In the data rows, 128 means zero.
The rows hang on a hidden tree of 3 levels; each level is a grouping, from coarse to fine, and each group lies inside one group of the level before. In each grouping, groups are numbered from 0 in the order they first appear among the rows asked about.
The rows in order, each followed by its group in each grouping:
[151 126  98 156  86 122 157 148 166 111 138 176 125  98  85 104 149 174 109 116  98 154  88 144] 0 0 0
[110 139 158 129 122 127 153 119 192  27 113 162 120 138 114 127 153 136  91 143 106 156  94 164] 0 0 1
[ 33 130 102  76 177 194  88 109 141 176 137 117  89 119  80 167 120  86 150 100 160  91 184  90] 1 1 2
[144 157 137 148 123  80 169 115 182 110 103 191 111 101 137 128 167 164  91 153  87 109  72 173] 0 0 3
[170 126 135 127  79 121 149 113  49 155 127  41 184 201 178 126 100 117 119 138 101 127 119 161] 2 2 4
[101 114 108 121 191 137  97 153 117 121 147 169  77  94 148 132 120 122 202 113 169 137 204  91] 1 3 5
[101 106 112 125 203 134  99 159 134 121 153 155  66  97 153 143 122 119 200 112 165 147 199  73] 1 3 5
[155 183 156 151 140  75 162 119 191  88  95 183 104 109 124 128 160 155  72 146 121 129  82 148] 0 0 3
[149 104 166 130 107 126 160 136  75 168 115  58 213 171 172 115  85 101 122 167 140 139 147 154] 2 2 6
[ 96 142 133 141  98 106 149 107 198  50 113 168 130 122 123 134 163 147 121 157  94 136  97 166] 0 0 1
[169 128 138 131  69 111 140 117  66 148 124  31 187 196 188 128 103 122 119 154 110 120 125 145] 2 2 4
[163 136 115 146 118 117 127 127 187  97 137 182 113 104  91 101 155 169  86 117  99 156  81 147] 0 0 0
[174 151 118 129 126 126 133 128 181  86 133 190 116 100  89  95 141 162  79 114  94 143  82 146] 0 0 0
[174 129 119 151 112 114 141 131 181  83 138 166 113  98  87 112 160 175 104 112 115 155  89 135] 0 0 0
[157 100 183 147  92 109 148 123  75 144 103  52 224 184 165 104  85 123 118 174 153 140 144 158] 2 2 6
[ 92 119 108 121 207 137  64 139  88 164 141 167  53 128 117 134 128 145 200  74 181 119 164  52] 1 3 7
[115 157 155 124 122 114 148 121 204  32 127 177 118 134 121 129 144 132  95 142 105 139  90 174] 0 0 1
[172 142  93 129 115 132 135 137 159  93 147 187 120  92 104 110 159 160  94 114  70 139  95 144] 0 0 0
[ 29 121  93  87 153 187  84 117 123 185 137 100  95 107  69 173 122  98 144  96 167  89 182  92] 1 1 2
[174 142 111 139 112 122 140 132 176  92 142 189 117  98  91  96 160 161  92 117  80 142  80 151] 0 0 0
[169  86 184 152 125 122 165 124  65 137 121  59 226 172 171 141  76 106 124 157 155 157 131 132] 2 2 6
[ 97 106  95 114 195 144 119 163 109 129 148 166  77  94 149 148 118 121 203 110 153 139 192  90] 1 3 5
[175 125 136 142  82 104 128 113  63 143 125  35 185 195 194 149 107 129 132 150 115 132 120 127] 2 2 4
[149  99 152 135  85 125 158 129  56 163 120  62 226 167 181 130  88 108 132 179 130 138 140 142] 2 2 6
[171 145 109 154 111 105 120 122 170  84 137 186 117  98  93 111 158 163  85 128 100 141  96 147] 0 0 0
[148 174 160 141 123  90 170 132 175  97 109 181 107 114 124 117 153 152  77 134 103 123  68 171] 0 0 3
[ 87 129 106 117 197 128  69 150  80 165 139 172  56 120 112 136 109 145 191  79 189 116 163  68] 1 3 7
[174 143  98 136 114 128 142 137 168  99 131 190 119  93  91 111 157 162  94 109  88 147  85 138] 0 0 0
[142 152 146 171 126  68 171 123 187 102 102 181 103 110 122 136 180 161  97 146 104 125  63 143] 0 0 3
[189  99 170 129  66 115 137 144  57 178 128  36 185 169 171 101  88  96 132 140 118 127  96 131] 2 2 8
[102 119 107 125 194 127 102 157 133 103 140 161  80 102 133 137 124 112 200 116 160 144 202  78] 1 3 5
[146 138 107 141  44 107 139 120  62 167 129  43 194 185 187 153 123 139 153 173  86 102 122 147] 2 2 4
[ 24 130  85  94 152 177  99 107 133 185 144 100  96  93  78 169 137  98 146 102 155  77 170  93] 1 1 2
[157 185 147 135 152  85 164 116 183  84  97 186 103 120 117 127 141 143  71 138 130 126  65 150] 0 0 3
[ 28 105  84  91 138 182  88 117 130 196 139  93 105 108  77 179 124  88 150 107 155  90 173  91] 1 1 2
[181 125 144 130  94 125 150 117  58 150 131  32 180 199 185 135  99 122 123 144 115 134 121 142] 2 2 4
[109 142 148 127 110 115 141 111 197  43 107 174 119 128 115 132 158 137 101 141  87 135  94 176] 0 0 1
[179 147 121 145 104 115 146 128 176  89 134 178 118 102  86 105 146 168  80 100  97 155  91 135] 0 0 0
[204 114 173 113  82 123 151 133  47 147 124  44 193 178 153  85  78  79 111 137 127 127 105 149] 2 2 8
[ 75 104  88 141 177 126  76 143  92 190 143 176  62 113 122 147 151 144 219  84 155 108 166  51] 1 3 7
[179 132 113 141 143 123 134 120 202  84 130 183 107 106  95 101 158 152  84 106 100 157  85 138] 0 0 0
[159  99 184 131 128 125 145 133  66 149 112  64 204 177 183 118  76 108 106 167 150 153 136 138] 2 2 6
[181 118 148 136  77 110 148 123  61 141 126  25 182 205 176 135 104 123 123 143 126 133 121 151] 2 2 4
[ 26 110  94  88 166 194  76 106 139 175 131  95  87 103  82 177 118  90 131  95 160  97 183  97] 1 1 2
[158  90 177 123 107 131 148 129  59 146 113  65 218 178 172 119  80 114 123 157 139 147 148 152] 2 2 6
[ 37 137 100  71 174 191  79 115 132 165 136 114  85 111  79 163 107  86 128  91 166  91 177  90] 1 1 2
[ 26 127  87  88 159 189  89 117 123 171 131 110  93 115  96 179 115  95 137 105 164  86 171  88] 1 1 2
[ 99 119  98 129 200 124 102 162 126 129 149 167  86  88 135 133 128 113 209 120 157 128 198  93] 1 3 5
[175 112 137 140  76 119 150 121  59 156 134  32 182 198 190 147 114 121 131 151 118 131 124 137] 2 2 4
[ 22 124  69  71 145 194  93 115 122 189 134 110  91 110  82 173 121  89 154  99 154  74 168  99] 1 1 2
[166 142  96 138 102 139 141 138 163  95 137 185 117 100 102 110 153 162  96 105  91 154  91 153] 0 0 0
[ 30 132  94  81 176 189  78 111 135 168 132 110  89 112  72 170 119  81 128  96 168  86 178  88] 1 1 2
[153  92 191 140 106 123 159 132  64 143 130  57 201 160 153 119  76 105 105 160 143 150 156 154] 2 2 6
[149 184 137 134 135  88 167 117 177  95 109 195 106 104 140 123 155 155  91 149  95 112  72 165] 0 0 3
[101 119 122 111 184 135 107 164 117 121 145 161  80 106 148 131 112 125 200 116 163 140 191  95] 1 3 5
[138 174 127 153 105  83 171 117 187 107  96 194 121 108 130 128 175 155 101 160  79 105  69 164] 0 0 3
[155 176 145 152 130  76 157 114 184  87 106 184 108 104 127 122 154 148  83 153 107 119  73 154] 0 0 3
[170 162 166 131 160  93 174 127 189  72 112 179 100 115 128 132 150 149  64 125 131 144  69 146] 0 0 3
[ 38 111  90  95 163 180  98 117 129 177 138  99  91 107  72 182 130  93 141  96 177  95 175  86] 1 1 2
[ 77 121 117 120 181 153  71 137 108 169 142 156  53 109 143 141 130 143 199  72 185 114 173  69] 1 3 7
[169 153 106 125 114 126 132 126 177  89 136 192 123  97  95  92 148 152  82 110  84 142  86 165] 0 0 0
[ 93 118 101 120 192 133  96 162 123 124 147 168  81  95 154 134 117 116 196 117 163 130 200  87] 1 3 5
[ 28 129  92  73 171 186  71 115 126 160 142 113  84 109  83 179 103  94 128  83 178  92 181  90] 1 1 2
[ 99 117 113 112 204 146  97 155 124 112 148 167  74  97 147 123 113 115 192 118 177 145 203  88] 1 3 5
[195 128 167 108  62 125 146 133  61 155 123  39 187 166 178  88  77  90 119 138 121 125 115 146] 2 2 8
[117 137 162 141 127 109 130 120 199  35 118 172 117 129 124 145 156 142  98 162 113 144  93 150] 0 0 1
[111 128 148 150 111 112 155 108 200  42 109 156 131 129 115 135 171 137 109 144 112 152  92 155] 0 0 1
[200 103 174 119  67 120 151 142  52 174 128  42 191 166 173  92 101  97 128 148 103 125 105 165] 2 2 8
[ 90 104 110 125 202 137  75 139  76 173 142 172  51 133 108 128 131 134 201  72 181 114 160  61] 1 3 7
[187 183 135 103 145 128 123 119 185  68 123 209 104 118  80  74 121 155  70  99 102 157  86 167] 0 0 0
[ 88 122 113 108 211 132  58 141  99 157 128 173  46 121 109 125 115 127 183  66 194 113 165  69] 1 3 7
[168  98 181 124 120 127 162 136  72 133 110  64 215 180 161 124  66 107 110 154 149 151 144 140] 2 2 6
[163 126 100 159 100 120 128 131 165 117 136 177 116  89  90 102 160 170 106 120  91 150  81 142] 0 0 0
[109 145 134 131 117 118 139 114 193  53 120 189 121 125 142 146 149 147 102 160  86 142  97 155] 0 0 1
[198 115 183 129  63 133 132 141  51 164 121  31 190 162 170 105  88 107 122 136 132 136 117 131] 2 2 8
[206 128 181 102  66 120 137 153  51 161 122  48 178 170 175 123  57 107 113 144 131 137 107 143] 2 2 8
[153 102 177 125 100 122 153 140  68 155 123  59 213 182 183 122  81 113 119 155 134 146 142 160] 2 2 6
